In each game, the first row plays the second. By how much does the first row win? 15 means about a draw, 30 a big win and 0 a big loss. Wins can go round in a circle. Each row has two weighted sums of its numbers, A and B, taken from their middle values. A row wins by its A times the other's B, less its B times the other's A.
array([ 1.11, -1.72,  0.16, -0.08,  1.11,  0.53, -1.22, -0.32,  0.65, -0.21])
array([-0.86,  0.49, -0.95, -0.53,  1.14,  0.77, -0.86,  0.30, -1.61,  2.23]) >> 10
array([ 0.58,  0.55, -1.42,  0.32, -0.44,  1.11,  0.72, -1.61,  0.51, -0.22])
array([-1.20,  1.70, -0.94,  1.15, -1.25, -0.30,  0.63,  0.60, -0.24, -0.09]) >> 16
array([ 0.84, -1.59,  0.52, -0.60,  1.10,  0.53, -1.43,  0.13, -0.74,  1.25])
array([-1.18,  0.62, -1.56,  1.99, -0.42, -0.16, -0.50, -0.96,  1.26,  0.90]) >> 13
array([-1.30,  0.66, -1.41,  1.84, -0.16, -0.44, -0.29, -1.02,  1.28,  0.93])
array([-0.77,  0.26, -0.73, -0.65,  1.26,  0.80, -1.08,  0.47, -1.66,  2.24]) >> 13
array([-0.41, -0.99,  1.43, -0.73,  1.37, -1.66, -0.15,  0.24,  0.79,  0.14])
array([-0.43, -1.01,  1.43, -0.73,  1.43, -1.72, -0.18,  0.25,  0.82,  0.14]) >> 15
array([ 0.76, -1.43,  0.25,  0.01,  0.40,  0.98, -1.83,  0.18, -0.50,  1.11])
array([ 0.10,  0.67,  0.26, -0.68, -0.41,  1.04, -0.68,  1.10, -1.74,  0.19]) >> 28
array([-0.72,  0.97,  0.83, -1.51,  0.84, -0.84,  1.01,  0.29, -1.20,  0.29])
array([-1.41,  0.43, -0.60,  0.90,  0.72, -1.37,  0.15, -0.84,  1.19,  0.93]) >> 16
array([-0.85, -0.56,  0.86, -0.41,  1.42, -1.80,  0.06, -0.12,  0.90,  0.49])
array([ 1.88, -1.23,  0.50, -0.72, -0.46,  0.93,  0.89, -0.93,  0.48, -1.60]) >> 13
array([ 0.70,  0.68, -0.42,  0.05, -1.32,  1.95, -1.06,  0.86, -1.38, -0.30])
array([ 2.01, -0.98,  0.65, -0.82, -0.55,  1.12,  0.79, -1.09,  0.60, -1.66]) >> 21
array([ 0.35, -0.58,  1.09,  0.74, -1.12,  0.34, -0.47,  0.72,  0.39, -1.42])
array([ 1.19,  0.59, -1.08,  0.74, -1.61,  2.05, -1.06,  0.12, -0.69, -0.54]) >> 27
array([-1.28,  0.67, -1.42,  1.88, -0.20, -0.37, -0.31, -1.01,  1.25,  0.93])
array([-0.11, -0.36, -1.16,  1.79, -0.81,  1.15, -1.64, -0.32,  0.57,  0.83]) >> 12
array([-0.77,  0.26, -0.75, -0.63,  1.24,  0.80, -1.06,  0.47, -1.66,  2.24])
array([ 0.20,  0.26, -0.17,  0.95, -1.61,  0.22, -0.53,  1.01,  0.51, -1.20]) >> 12
array([-0.50,  1.07, -1.66,  0.17,  0.23,  0.87,  0.26, -0.97, -0.54,  1.15])
array([-0.79,  1.04,  0.76, -1.29,  1.01, -1.52,  1.83, -0.46, -0.33, -0.14]) >> 18
array([-1.23,  1.74, -0.93,  1.10, -1.23, -0.36,  0.60,  0.61, -0.27,  0.08])
array([ 1.86, -0.61, -0.23, -0.39, -0.92,  1.30,  0.72, -1.37,  0.81, -1.67]) >> 16
array([-0.02,  0.26, -0.20,  1.31, -1.67,  0.13, -0.50,  0.85,  0.54, -1.14])
array([-0.74,  0.19, -0.69, -0.67,  1.28,  0.81, -1.13,  0.52, -1.66,  2.22]) >> 16
array([ 0.42, -0.88, -0.72,  1.09,  0.95, -1.01,  0.43, -1.84,  2.30, -0.77])
array([-1.33,  1.83, -0.94,  0.98, -1.06, -0.49,  0.74,  0.66, -0.50,  0.23]) >> 11
array([ 0.33, -0.61,  0.84,  0.79, -1.10,  0.53, -0.58,  0.25,  0.98, -1.48])
array([-0.24,  0.72, -0.38,  1.24, -1.57,  0.00, -0.19,  0.77,  0.49, -0.71]) >> 16
array([ 1.95, -1.09,  0.37, -0.92, -0.36,  0.81,  0.75, -1.14,  0.66, -1.70])
array([-0.84, -0.04, -0.82,  1.24,  1.05, -1.61,  0.72, -1.24,  1.43,  0.22]) >> 22
array([-0.52,  0.93, -0.51,  1.39, -1.55,  0.14, -0.12,  0.81,  0.44, -0.88])
array([-1.61,  0.10, -0.18,  0.94,  0.72, -1.17, -0.30,  0.54, -0.19,  1.26]) >> 16
array([ 0.23,  0.66,  0.13, -0.63, -0.60,  1.27, -0.92,  1.24, -1.66,  0.04])
array([ 0.93,  0.54, -1.30,  0.23,  0.33,  0.10,  0.97, -1.85,  0.35, -0.37]) >> 10
array([ 0.27, -0.13,  0.69,  0.26, -0.63, -0.37,  0.83, -0.72,  1.28, -1.70])
array([ 1.10,  0.30, -1.15,  0.26, -0.70,  1.14,  0.77, -1.76,  0.74, -0.81]) >> 13
array([-0.82,  1.03,  0.82, -1.46,  1.03, -1.35,  1.52, -0.14, -0.75,  0.06])
array([-1.40,  0.37, -0.48,  0.78,  0.82, -1.42,  0.18, -0.79,  1.17,  0.90]) >> 14
array([-0.89,  0.88, -1.32, -0.24,  0.83,  0.75, -0.38, -0.19, -1.29,  1.99])
array([-1.46,  0.59, -0.94,  1.27,  0.40, -1.09,  0.08, -0.94,  1.23,  0.96]) >> 19
array([-0.66,  0.92,  0.79, -1.49,  0.75, -0.69,  0.83,  0.44, -1.32,  0.35])
array([ 1.30, -0.03, -0.96,  0.10, -0.72,  1.21,  0.91, -1.74,  0.81, -1.05]) >> 19
array([-1.20,  1.41, -0.10, -0.62,  0.14, -0.91,  1.14,  0.78, -1.49,  0.91])
array([ 1.72, -0.71, -0.17, -0.35, -0.90,  1.33,  0.86, -1.43,  0.69, -1.54]) >> 12
array([ 0.60, -1.47,  1.58, -0.33, -0.51, -0.25, -1.10,  1.33,  0.96, -1.30])
array([ 0.03,  0.65,  0.27, -0.80, -0.41,  1.17, -0.75,  1.16, -1.67,  0.24]) >> 19
array([-0.53, -0.88,  1.02,  0.90, -1.05,  0.56, -1.86,  2.14, -0.73,  0.41])
array([ 0.67,  0.43, -1.37,  0.28, -0.56,  1.16,  0.76, -1.66,  0.57, -0.44]) >> 19
array([-0.05,  0.58, -0.17,  1.21, -1.60,  0.35, -0.13,  0.71,  0.64, -1.16])
array([-1.30,  0.12, -0.04,  0.37,  1.09, -1.64,  0.23, -0.60,  1.07,  0.85]) >> 19
array([ 0.52, -1.81,  1.99, -0.79,  0.57, -0.74, -0.76,  1.02,  1.10, -0.97])
array([ 0.76,  0.51, -0.66,  0.25, -1.31,  2.19, -1.03,  0.77, -1.16, -0.39]) >> 18
array([-0.34,  0.74,  0.59, -1.25,  0.18,  0.26,  0.02,  0.97, -1.73,  0.38])
array([ 0.29, -0.85, -0.60,  1.21, -0.42,  1.28, -1.86, -0.06,  0.14,  0.91]) >> 12
array([-0.07,  0.47, -0.26,  1.25, -1.52,  0.43, -0.47,  0.85,  0.49, -1.00])
array([-0.66,  0.08, -0.60, -0.70,  1.31,  0.82, -1.20,  0.57, -1.67,  2.20]) >> 17
array([ 0.87, -1.62,  0.67, -0.92,  1.38,  0.25, -1.17,  0.06, -0.81,  1.25])
array([ 1.41, -0.20, -0.76,  0.10, -0.66,  1.07,  0.84, -1.67,  0.89, -1.16]) >> 10
array([ 0.80, -1.32,  0.69, -1.54,  2.22, -0.56, -0.18, -0.49, -0.81,  1.25])
array([-1.52,  1.94, -0.90,  0.59, -0.72, -0.70,  0.96,  0.68, -0.86,  0.62]) >> 10
array([ 0.06,  0.13,  0.90, -1.54,  0.50, -0.46,  0.92,  0.65, -1.37,  0.31])
array([-1.49,  1.77, -0.52, -0.07, -0.22, -0.88,  1.13,  0.78, -1.26,  0.85]) >> 13
array([-1.27,  1.79, -0.97,  1.02, -1.20, -0.34,  0.65,  0.69, -0.34,  0.14])
array([-1.01,  1.20,  0.10, -0.84,  0.25, -0.87,  1.10,  0.79, -1.55,  0.86]) >> 16
array([-1.15,  1.57, -0.93,  1.12, -1.33, -0.24,  0.55,  0.70, -0.14, -0.18])
array([ 2.07, -1.10,  0.39, -0.77, -0.67,  0.93,  0.38, -1.17,  0.56, -1.39]) >> 14
array([ 0.72, -1.47,  1.96, -0.32, -0.37, -0.41, -0.62,  0.99,  0.92, -1.27])
array([-0.57,  0.71,  0.51, -1.24,  0.44, -0.75,  1.08,  0.77, -1.54,  0.66]) >> 9
array([-0.82, -0.53,  0.86, -0.40,  1.42, -1.77,  0.02, -0.07,  0.95,  0.50])
array([-0.45,  0.77, -0.57,  1.31, -1.70,  0.10, -0.15,  0.72,  0.52, -0.87]) >> 14
array([ 1.79, -0.91,  1.03, -1.27, -0.22,  0.79,  0.60, -0.62,  0.11, -1.20])
array([-0.03, -0.92,  1.26,  0.91, -1.24,  0.79, -1.21,  1.00,  0.45, -1.07]) >> 12
array([ 0.40,  0.59,  0.01, -0.45, -0.79,  1.59, -0.86,  1.09, -1.70, -0.02])
array([-0.99, -0.36,  0.64, -0.22,  1.37, -1.79,  0.16, -0.27,  0.97,  0.60]) >> 14
array([-1.43,  0.42, -0.55,  0.85,  0.73, -1.39,  0.17, -0.83,  1.17,  0.92])
array([ 1.28, -0.73,  1.19, -1.62,  0.14,  0.24,  0.77,  0.12, -0.64, -0.80]) >> 17
array([-0.59, -0.91,  1.23, -0.61,  1.47, -1.77, -0.10,  0.18,  0.80,  0.26])
array([ 0.55, -1.51,  1.99, -0.55,  0.07, -0.40, -0.99,  1.04,  1.04, -1.13]) >> 21
array([ 0.41, -0.43,  0.53,  0.86, -1.55,  0.37, -0.70,  0.96,  0.85, -1.35])
array([ 0.94, -1.70,  0.32, -0.35,  1.10,  0.80, -1.53,  0.02,  0.08,  0.30]) >> 12
array([ 1.18, -0.69,  1.19, -1.63,  0.20,  0.07,  0.85,  0.22, -0.79, -0.50])
array([-1.33,  0.15, -0.14,  0.43,  1.03, -1.61,  0.24, -0.63,  1.09,  0.83]) >> 11
array([-0.02, -1.40,  1.82, -0.90,  1.11, -1.30, -0.44,  0.58,  0.80, -0.31])
array([ 0.73, -1.46,  0.24, -0.03,  0.49,  0.90, -1.70,  0.20, -0.49,  1.10]) >> 16
array([ 0.99, -0.60,  1.16, -1.74,  0.26,  0.09,  0.81,  0.24, -0.84, -0.40])
array([-1.20, -0.02,  0.16,  0.18,  1.19, -1.72,  0.20, -0.50,  1.06,  0.76]) >> 13
array([ 0.70, -1.27,  1.41,  0.11, -0.76,  0.08, -0.92,  1.27,  0.94, -1.59])
array([-0.15,  0.76,  0.54, -1.06, -0.09,  0.56, -0.19,  1.08, -1.75,  0.32]) >> 17
array([-1.53,  1.83, -0.63,  0.10, -0.32, -0.85,  1.11,  0.75, -1.19,  0.81])
array([ 0.80, -1.13,  0.59, -1.56,  2.32, -0.79,  0.15, -0.74, -0.75,  1.19]) >> 21
array([ 0.54, -1.00, -0.62,  1.04,  0.97, -0.87,  0.37, -1.76,  2.25, -0.85])
array([-0.19,  0.22,  0.04,  1.15, -1.46,  0.28, -0.38,  1.06,  0.70, -1.29]) >> 7
array([ 0.75, -0.98,  0.48, -1.59,  2.34, -0.89,  0.33, -0.91, -0.64,  1.13])
array([-0.27,  0.36,  0.73, -1.45,  0.44, -0.60,  0.98,  0.72, -1.46,  0.45]) >> 16
array([-0.99,  0.06, -0.79,  1.20,  1.07, -1.61,  0.62, -1.07,  1.27,  0.35])
array([ 2.19, -1.04,  0.75, -0.70, -0.68,  1.04,  0.61, -0.79,  0.60, -1.67]) >> 18
array([ 0.16, -0.26,  0.17,  0.87, -1.30,  0.40, -0.58,  1.00,  0.81, -1.27])
array([-1.13, -0.54,  0.74,  0.81, -0.34,  0.18, -1.61,  2.04, -0.99,  0.95]) >> 12
array([ 0.44, -0.19,  1.03, -1.63,  0.40, -0.33,  0.87,  0.58, -1.19,  0.01])
array([-1.36,  1.83, -0.93,  0.93, -1.08, -0.47,  0.77,  0.66, -0.46,  0.22]) >> 14
array([-0.76,  0.90,  0.33, -1.08,  0.33, -0.81,  1.11,  0.78, -1.55,  0.74])
array([ 1.12,  0.09, -1.06,  0.23, -0.75,  1.15,  0.77, -1.61,  0.93, -0.87]) >> 10
array([ 1.29,  0.00, -0.71,  0.09, -0.72,  1.37,  0.91, -1.65,  0.87, -1.21])
array([-1.27,  0.04,  0.04,  0.30,  1.11, -1.66,  0.21, -0.56,  1.06,  0.80]) >> 23
array([-1.21,  1.68, -0.90,  1.08, -1.25, -0.32,  0.51,  0.64, -0.27,  0.02])
array([-0.25,  1.04, -1.64,  0.29,  0.02,  0.90,  0.47, -1.21, -0.23,  0.79]) >> 16
array([-0.79,  1.03,  0.81, -1.44,  0.96, -1.14,  1.29,  0.09, -0.96,  0.25])
array([-0.15,  0.75,  0.53, -1.06, -0.04,  0.60, -0.25,  1.09, -1.75,  0.32]) >> 16
array([ 0.88,  0.36, -1.02, -0.20,  0.98, -0.33,  1.14, -1.88,  0.24,  0.00])
array([-0.52,  0.75,  0.64, -0.67,  0.56, -1.62,  2.13, -1.09,  0.69, -0.97]) >> 10
array([-0.83,  1.01, -1.47, -0.10,  0.66,  0.77, -0.17, -0.43, -1.09,  1.78])
array([-1.39,  0.65, -1.20,  1.58,  0.14, -0.76, -0.07, -0.99,  1.29,  0.95]) >> 18
array([ 0.31, -0.89,  1.14,  0.55, -1.39,  0.34, -0.47,  0.48,  0.81, -1.53])
array([ 0.96,  0.55, -1.30,  0.40,  0.07,  0.46,  0.74, -1.73,  0.47, -0.47]) >> 14
array([-0.49, -0.98,  1.38, -0.74,  1.44, -1.65, -0.15,  0.26,  0.87,  0.18])
array([-0.56,  0.90, -0.55,  1.32, -1.68,  0.01,  0.07,  0.76,  0.44, -0.77]) >> 15
array([ 1.28,  0.24, -1.07,  0.11, -0.63,  1.21,  0.89, -1.75,  0.80, -0.89])
array([-0.67,  0.22, -1.49,  2.14, -0.82,  0.69, -1.12, -0.71,  1.01,  0.84]) >> 13
